In the data rows, the value 128 means zero.
Here are some numbered points:
[ 55 135 101 128 129 112 100 114  60 116  60 112 157 103 150 111 119  79 127 111  83 153 142 109  91  89 104 154 167 138  98 127  95 113 112 145] 0
[158 146  96 141 141 120 190 154 188 152 156 143  97 187 140 109 151 178  81 104 160 158 117 151 156 103 115  85  72 104 166 147 152 139 178 107] 1
[184 137 183 114 118 143 122 134 189 146 211 131 105 119 139 119 152 146  88 136 125 125  88 141 137 138 123 129  90 118 145 140 156 110 127 110] 2
[ 94 110 123  97 139 139 101 118  85 122 148 113 116 105 133 132 153 120 113 139 109 106 144 112 130 105 118 144 161 141 102 123 138 130 122 142] 3
[129 145 148 118 113 121 126 132 154 123 105 156 175 129 100 129 122 120 141 110 119 158 130 133 117 106 137 126 131 117 123 126 126 138 134 148] 4
[ 80 141  98 139 103 145 114 139 139 124 119  93 153 139 152 129 125 114  98  95 127 128 130  98 118 109 118 127 143 145 112 124 135 136 112 124] 5
[108 120 150 136  90 126 106 128 147  80  87 112 199 110  93 115  95 123 142 121 121 130 117 149  99  97 148 157 160  88 102  96 111  98 104 166] 6
[143 129 143 109 148 107 188 117 112 132 160 115  60 154  98 127 149 129 134 132 133  51 129 163 182  76 140 182 151  94 117 155 138 114  89 120] 7
[131 146 110 107 140 128 136 136 155 133 108 150 134 157 111 125 129 143 139 115 113 103 136 115 145 109 128 120 103 119 141 124 116 176 141 146] 8
[140 105 137 132 125 120 135 143 120 126 158 139 124  98 125  90 134 120 106 119 117 141 145 146 118  90 147 134 128 132 107 138 143  73 163 113] 9
[ 63 137  78 160 134 116 165 118  82 159  96 131 110 169 148  92 154 112  88  80 117 176 162 115 111 120 115 117 148 123 117 138 113 119 152 131] 10
[122 143  76  88 121 155 125 125 100 148  95 133 120 105 176 130 142 130 167 154 106  76 165 122 129 154  81 107 118 168 161 120 115 156 138 129] 11
[138 122 130 125 112 160  97 137 151 108 126 135 211 124  92 149 103  95 146 142 117 137 114 127 105 135 141 126 119 143 107 101 133 153 130 140] 12
[100 113 108 127 120 140  93 135  68 132 109 115 162 105 139 123 109  91 131 139  96 136 161  99  90 129 122 133 147 155 111 121 111 123 109 123] 13
[ 95  98 142  80 141  91  98 103  39 130 134 101  98  98 135 148 122 142 142 140 117  73 130 136 135 107 135 172 189 114  94 141 121  80  94 112] 14
[170 132 146 141 154 179 118 123 125 133 139  96 135 115 102 160 109 137 141 166 132 126 127 159 159 108 125 132 124 148 146 141 138 160 119 119] 15
[138 127 107 154 101 127  96 146 134 116 113 125 174 137 127 119  89 132 167 125 153 146 107 118  91 104 147 126 121 127 111  97 115 110 140  97] 16
[112 122 143 135 106 116 133 139 177 167 149 149 128 121 113 116 139 128 128 118 107 131 146 144 108 124 154  97 101  95 125 122 140 130 137 105] 17
Which three points above are nearest to each new point, looking only along the 3 directions in which the numbered points spread most? Their numbers follow each, nearest first.
[ 96 127 126 155 129 122 109 117 122 135 118 150 148 139 110 106 130 108 101 106 116 172 140 107  88 116 137 111 130 135 112 114 106 118 152 145] 5 4 16
[114 142 133 157 120 146 153 146 154 137 120 125 151 128 133 130 130 131 109 101 120 149 150 145 113 108 133 114 121 124 126 132 150 112 146 120] 8 17 4
[ 81 111 101 126 160  81 131  86   1 161 123 156  35 121 152  88 141 118 143 117 138  75 126 116 125 164  77 145 167 147 111 172  82 131 124 118] 3 14 11
[ 87 111 120 167 121 124 134 148 154 142 112 125 163 142 104  90 128 120 112  80 112 179 135 107  70 117 137 126 122 130  94 104 101 113 126 141] 5 16 4
[165 132 148 143 129 151 122 135 171 135 152 109 115 145 121 112 125 156 117 135 146 155 118 122 153 151 124 100  87 140 167 132 150 145 150 125] 17 8 2
[122  98 104  99 158  90 133 117  67 148 112 141  86 109 138 102 158 105 139 120 125  94 140 160 152 112 109 140 151  97 123 163 144  84 135 105] 3 11 7
[ 78 116  80 144 125 138 109 136  55 116  91 140 153 129 161  88 121  73 136 123  90 131 171 121  88 135 121 135 182 138  96 111 119 123 116 155] 0 13 5
[ 84 130 117 177 117 117 161 147 113 138  80 133 154 169 117 100 129 119 109  91 116 190 150 124  91  93 132 126 133 124 122 130 100 128 144 147] 5 11 10
[120 129 122 130 126 142 113 109 108 126 116 137 171 121 130 124 116 105 112 115 100 137 152 114 111 121 122 126 156 123 132 129 139 130 116 147] 5 13 4
[ 85 138 137 146 112 141 127 121 133  99 115 107 174 151 104 141 103 116 110 108 101 117 142 114  95  92 137 164 170 122 107 104 109 122 108 150] 13 16 6
[ 61 111 108 121  83 176 131 139  92 137  93 106 159 102 126  97 102 100 165 129  80 161 180  98 100 159 134 121 110 163 138  99  96 120 114 132] 13 5 0
[141 130 143 129  81 100 113 153 185 129 127 112 171  92 109 131 118 122 107 165  85 135 145 135 105  96 154 102 127 113 115  89 138 104 156 115] 4 16 12
[110 133  46 109 173 109 154 125 100 171 138 175  40 118 196  93 183 145 128 109 146 124 143 115 142 151  93 107  98 163 158 169 115 141 139  77] 10 11 8
[115 137 134 116 144 140 130 119 107 162 101 125 133 123 110 145 131 134 149 128 107 115 130 118 124 120 120 134 122 109 137 128 129 161 134 147] 9 11 5
[101 115 129 139 125 120 127 131 159 147 138 103 106 131 140 111 139 153  95 126 151 124 113 132 131 124 123 133 103 146 153 123 110 110 154 112] 8 9 17
[ 97 101 101  77 161  89  91 126  78 157 187  76  30 114 188  90 168 139 102 151 139  50 120 145 156  93 128 154 149 137 107 164 134 108 132  81] 7 14 3
[101 130  91  91 159 112 145 117  38 127  63 168  96 132 155  97 136 121 160 111 156 152 122 121 150 148  94 140 140 120 119 177 125 100 138 105] 11 3 10
[157 118 179 146 117 114 111 133 179 141 136 121 124  96  97 150 112 131 150 119 140 134  98 149 125 149 149 118  83 109 127 104 145 139 145 116] 15 17 4
[ 98 132 112 153 124 129 147 130 133 136  87 111 145 137 135 129 117 127 149 132 129 145 165 117 111 102 115 120 137 128 132 103 118 137 148 141] 5 11 4
[ 96 123  87 126 161 126 113 122  81 163  99 169 102 137 160 107 130 116 162 105 117 138 151 109 106 183 105 126 109 127 117 159 108 156 110 107] 11 5 10
[105 107 132  84 181  90 153 116  38 170 168 157  11 104 188 111 169 139 144 137 135 113 109 133 153 187 106 145 114 114 137 198 121 135 111  73] 7 3 11
[190 120 172 139 109 148 126 124 189 139 197 102 131 130  87 113 108 138  90 128 119 175  82 149 108 130 140 120  96 127 126 139 142  98 141 116] 2 17 15
[ 72 104 137 147 182 128 100 133 126 151 166 106  50 155 112 121 132 133 136  93 176 192  78 121  88 193 125 114  81 183 137 156  82 152 105 103] 8 9 17
[147 158 137 138  86 137 135 149 207  87 157 110 158 160 108 123 130 155 124 132 168 139 113 117 161 160 128  89  92 146 156  77 121 166 150 135] 17 8 4
[130 127 113 135 105 161 126 131 161 127  84 135 203 133 100 139 111 110 150 132 130 172 154 113  99 115 126  78 108 139 143  78 118 151 132 151] 16 4 12
[118 137 129 157 114 133 128 142 176 133 106 122 156 151 108 148 131 146 139 108 112 151 113 110 107 133 142 144 117 104 140 120 116 144 133 136] 4 16 17
[150 144 138 106 114 125 153 151 146 149  89 129 114 127 117 120 131 143 142 128 136  85 142 148 137 101 141 125 121 123 114 123 137 128 131 150] 9 15 8
[122 132 121 141 127 139 112 125 138 102  93 125 175 148 112 154 135 113 135 106 112 117 124  97 106 138 139 137 148 121 119 107 119 138 119 164] 16 4 5
[ 83 144 104 165  87 139  62 132 178  97 127  76 194 117 110 114 121  74 112 156 108 137 152  88  90 125 118 132 137 190 121  69 104 127 133 129] 16 12 6
[121 109 158  98 136 106 139 136  89 150 162 110  75 100 149  96 139 135 140 156 123  98 108 152 138 114 129 153 126 114 109 132 133  98 122 110] 7 3 9
[143 119 105 171 112 134 127 124 190 155 108 128 123 151 127 118 104 161 147 106 173 196  59 114 110 178 125  91  59 143 151 123 108 145 162 102] 17 8 4
[154 130 148  89 154 150 141 113 103 110 129  83 132 125  99 197 118 131 187 163 133  65  89 161 172 139 136 165 154 111 120 149 138 128  95 146] 15 7 3
[168 151 136 127 124 142 148 126 150 148 106 140 152 131 115 141 110 134 137 139 143 145 128 153 155 118 130 102  94 109 178 135 144 156 164 115] 17 8 4
[ 80 144  91 139 130 113 148 123 135 166 116 109  88 152 119 109 148 131 125 105 131 107 182 126 127 111 115 112 123 149 155 121 110 172 151 124] 11 10 8
[104 127 119 118 103  90 112 139  92  92  93 122 134 114 128 103 129  89 146 102  83 120 139 121 132  87 158 155 186 139  93 104 115 100 108 159] 13 3 0
[152  95 168  85 172 106 113 109 104 161 195 124  45  85 133 145 136 134 116 182 142 112 105 148 162 145 146 125  91 139 143 171 144 130 117  81] 7 15 2
[168 161 130 156  93 126 156 166 255 115 144 126 189 181 115 126 121 153  81  81 127 152 123 127 112  97 155  88  88 126 128  92 168 128 153 141] 17 4 8
[138  91 152 117 154 109 104 126 114 143 177 130  54  75 150 138 141 141 139 183 151 100 116 138 151 168 116 114 118 168 137 135 137 108 133  86] 7 9 15
[ 83 137  77 137 134  99 147 119 109 152 121 129  80 158 161  97 176 121  95 102 102 119 182 118 121 103 129 130 143 148 128 142 103 131 154 112] 10 11 5
[129 123 140 131 113 124 122 134 111 124 103 160 128 115 107 115 125 107 160 128 123 142 143 134 131 131 137 138 121  94 103 137 133 112 131 137] 9 4 5
